(in the rows, 128 means zero)
The same turns and mirrors carry the whole set onto itself, and each row onto the other rows of its family. Which rows share a family with each named row? Give them in list order.
These 28 rows form 7 families of 4 rows each.
fopir: [120 128 152 105 128 121 118 123 153 145 144 118 101]
balis: [123 125 160 108 124 117 119 121 157 139 143 111 108]
sab: [130 134 152 107 122 108 132 134 144 138 146 110 107]
viko: [137 125 162 113 115 117 131 118 150 121 133 111 103]
bezo: [132 127 154 103 134 122 131 125 140 121 134 121  96]
Zalo: [113 126 163 113 139 109 122 133 142 140 129 121 112]
zuz: [173 132 137 118 157 122 101 116 159 137 128 110 137]
kiru: [167 126 136 119 150 132 120 104 159 139 120 113 150]
nif: [148 147 103 162 133  98 113 102 118 136 130 124 153]
puf: [149 131 115 148 135 112 127 115 102 125 131 127 164]
sena: [ 99 133 133 143 144 112 118 106 104 117 146 108 109]
Savos: [168 136 131 124 149 127 116  99 165 138 116 120 147]
Kobos: [108 145 129 150 137  91 107  96 113 120 134 119 102]
fudu: [156 127 123 117 163 131 112  94 161 142 127 107 139]
Zaf: [103 131 128 147 140 104  92  98 114 126 145 105 110]
Gusi: [170 137 103 159 128 110 125  95 118 133 141 119 141]
tete: [148 147 102 161 135 106 123 108 112 129 132 128 151]
Zifif: [162 128 126 117 149 137 104 107 155 159 132 124 140]
Ramev: [101 130 127 150 140 110 131  87 105 129 132 120 110]
Gafiv: [151 143 135 110 148 139 114 102 163 149 123 118 144]
vod: [153 140 113 148 135 108 121 106 124 128 132 122 174]
Vasak: [151 134 109 161 123 101 135 115 123 139 131 121 155]
naz: [102 141 125 149 157 108 114  96 113 121 128 102 107]
sutaf: [154 128 123 163 133 107 122  96 112 131 126 116 162]
mapu: [105 136 130 143 143 109 126 102 103 108 141 110 107]
maf: [159 144 120 116 150 131 109  96 157 151 116 129 136]
getem: [105 138 116 155 140 103 106  99 115 108 144 110 116]
mak: [115 134 153 116 118 125 130 123 147 122 142 112  97]

Same family as Gusi: Zalo, zuz, Ramev
Same family as mak: Gafiv, vod, getem
Same family as maf: viko, puf, Zaf
Same family as bezo: Kobos, Zifif, sutaf
Same family as tete: balis, sena, Savos

The same turns and mirrors carry the whole set onto itself, and each row onto the other rows of its family. Which rows share a family with each named row? Give them in list order.
These 32 rows form 4 families of 8 rows each.
dip: [127 102 134 131 126 124  91 122 105 135 145 143 138 127 139 104 162 110
 122 123 128 117 116]
bem: [152 126  94 122 145 124 115 123  84 124 139 161 141 124 159 134 133 107
 148 126 106 115 120]
bire: [122 150  96 130 135 135 136 153 147 119 133 163 133 118 128 151  95 118
 137 154 107 115 150]
guke: [151 110 101 131 149 128 138 123 105  90 109 160 138 117 161 136 138 106
 144 153 111 117 127]
zeges: [158 103  93 167 163 122  98 117 125 124 114 152 145 111 136 155 139 119
 114 136 103 140 121]
Noz: [149 108 114 138 138 137 122 113  95 118 127 174 145 128 162 113 137 111
 149 123  96 122 145]
peki: [110 132 131 137 110 132 109 133 154 143 126 144 123 105  91 146 125 120
 122 162 129 113 144]
sagub: [131 119  92 140 144 152 139 140 140 123 124 181 139 116 124 146 103 112
 143 162 103 129 153]
guduz: [149 154 125 174 128 121 103 122 119 136 109 125 136 130 149 140 149 124
 155 126 112 149 130]
paf: [ 95 163 156 128 118 137 118 122 125 129 132 155 127 103 140 138 135 102
 131 136 108 146 163]
Tev: [ 95 153 133 117 140 140 115 126 125 121 127 172 120 105 111 164 137  96
 132 135 138 152 152]
Lumem: [103 168 144 122 128 134 130 120 127 127 121 140 132 118 129 151 165 118
 136 137 129 151 164]
Peg: [111 113 111 115 164 135 125 116 133 113 122 164 139  98 115 165 155 114
  95 146 121 141 154]
minov: [121 117 132 121 149 140 123 109 134 100 134 168 136  93 131 153 126 123
  87 154 120 120 156]
fitid: [139 112 104 120 153 140 144 134  97 113 136 166 139 133 163 119 128 114
 137 129 112 118 145]
Mupef: [120 142 132 174 113 127 117 139 122 145 119 126 137 109 132 139 151 115
 150 131 101 159 126]
zusi: [131 134 134 119 130 119  80 127 114 146 135 134 115 131 142 113 152 114
 133 117 137 113 131]
Mogol: [132 157 144 146 112 125 118 133 107 134 111 130 128 125 115 144 146 108
 155 125 132 149 115]
Mufel: [136 111 108 130 169 128 104 116 134  90 120 183 138 115 128 155 122 104
 103 133 124 136 146]
pib: [163  96 113 162 152 124 118 123 136 137 110 136 150 118 128 125 147 128
 111 125 112 143 121]
muv: [169  95 113 159 156 136 122 113 129 128 123 150 151 107 128 135 120 126
 113 144 118 130 112]
bom: [109 145 128 127 127 123  85 128 158 147 115 146 112 101 114 134 148 101
 142 139 138 127 130]
vev: [109 141 124 141 107 120  84 142 154 141 142 139 135 111 105 136 132 112
 124 147 122 115 122]
pidim: [104 133 130 122 132 127  95 155 164 122 133 133 124 125 103 133 132 110
 124 161 130 124 142]
das: [127 117 152 135 107 119  91 108 110 138 129 139 132 120 128 113 161 118
 127 123 122 106 136]
leg: [145 122 124 127 127 121 103 109 100 140 117 143 128 110 147 122 170 105
 146 130 140 117 103]
muzi: [174 113 122 159 144 112 106 121 117 104 103 141 146 135 132 137 132 115
 127 124 116 134 110]
menif: [ 94 165 127 140 121 138 125 119 123 122 137 163 131  98 145 165 145 116
 128 142 120 143 166]
tidaf: [114 133 104 129 152 130 119 144 164  98 106 164 122 107 130 149 117  97
 139 163 108 127 153]
sazu: [137 116 108 125 159 133 127 101 136 112 128 170 144 107 141 151 142 131
  89 135 132 128 161]
vot: [144 141 138 166 124 132 116 124 120 160 121 136 141 117 139 120 130 108
 158 126 106 155 119]
Dizot: [126 125  91 125 147 133 133 150 132  99 137 159 150 119 125 154 112 103
 140 171 100 125 130]

Same family as fitid: dip, bire, Mupef, pib, vev, menif, sazu
Same family as Mufel: guke, Tev, Mogol, bom, leg, muzi, tidaf
Same family as Peg: bem, zeges, guduz, Lumem, zusi, pidim, Dizot

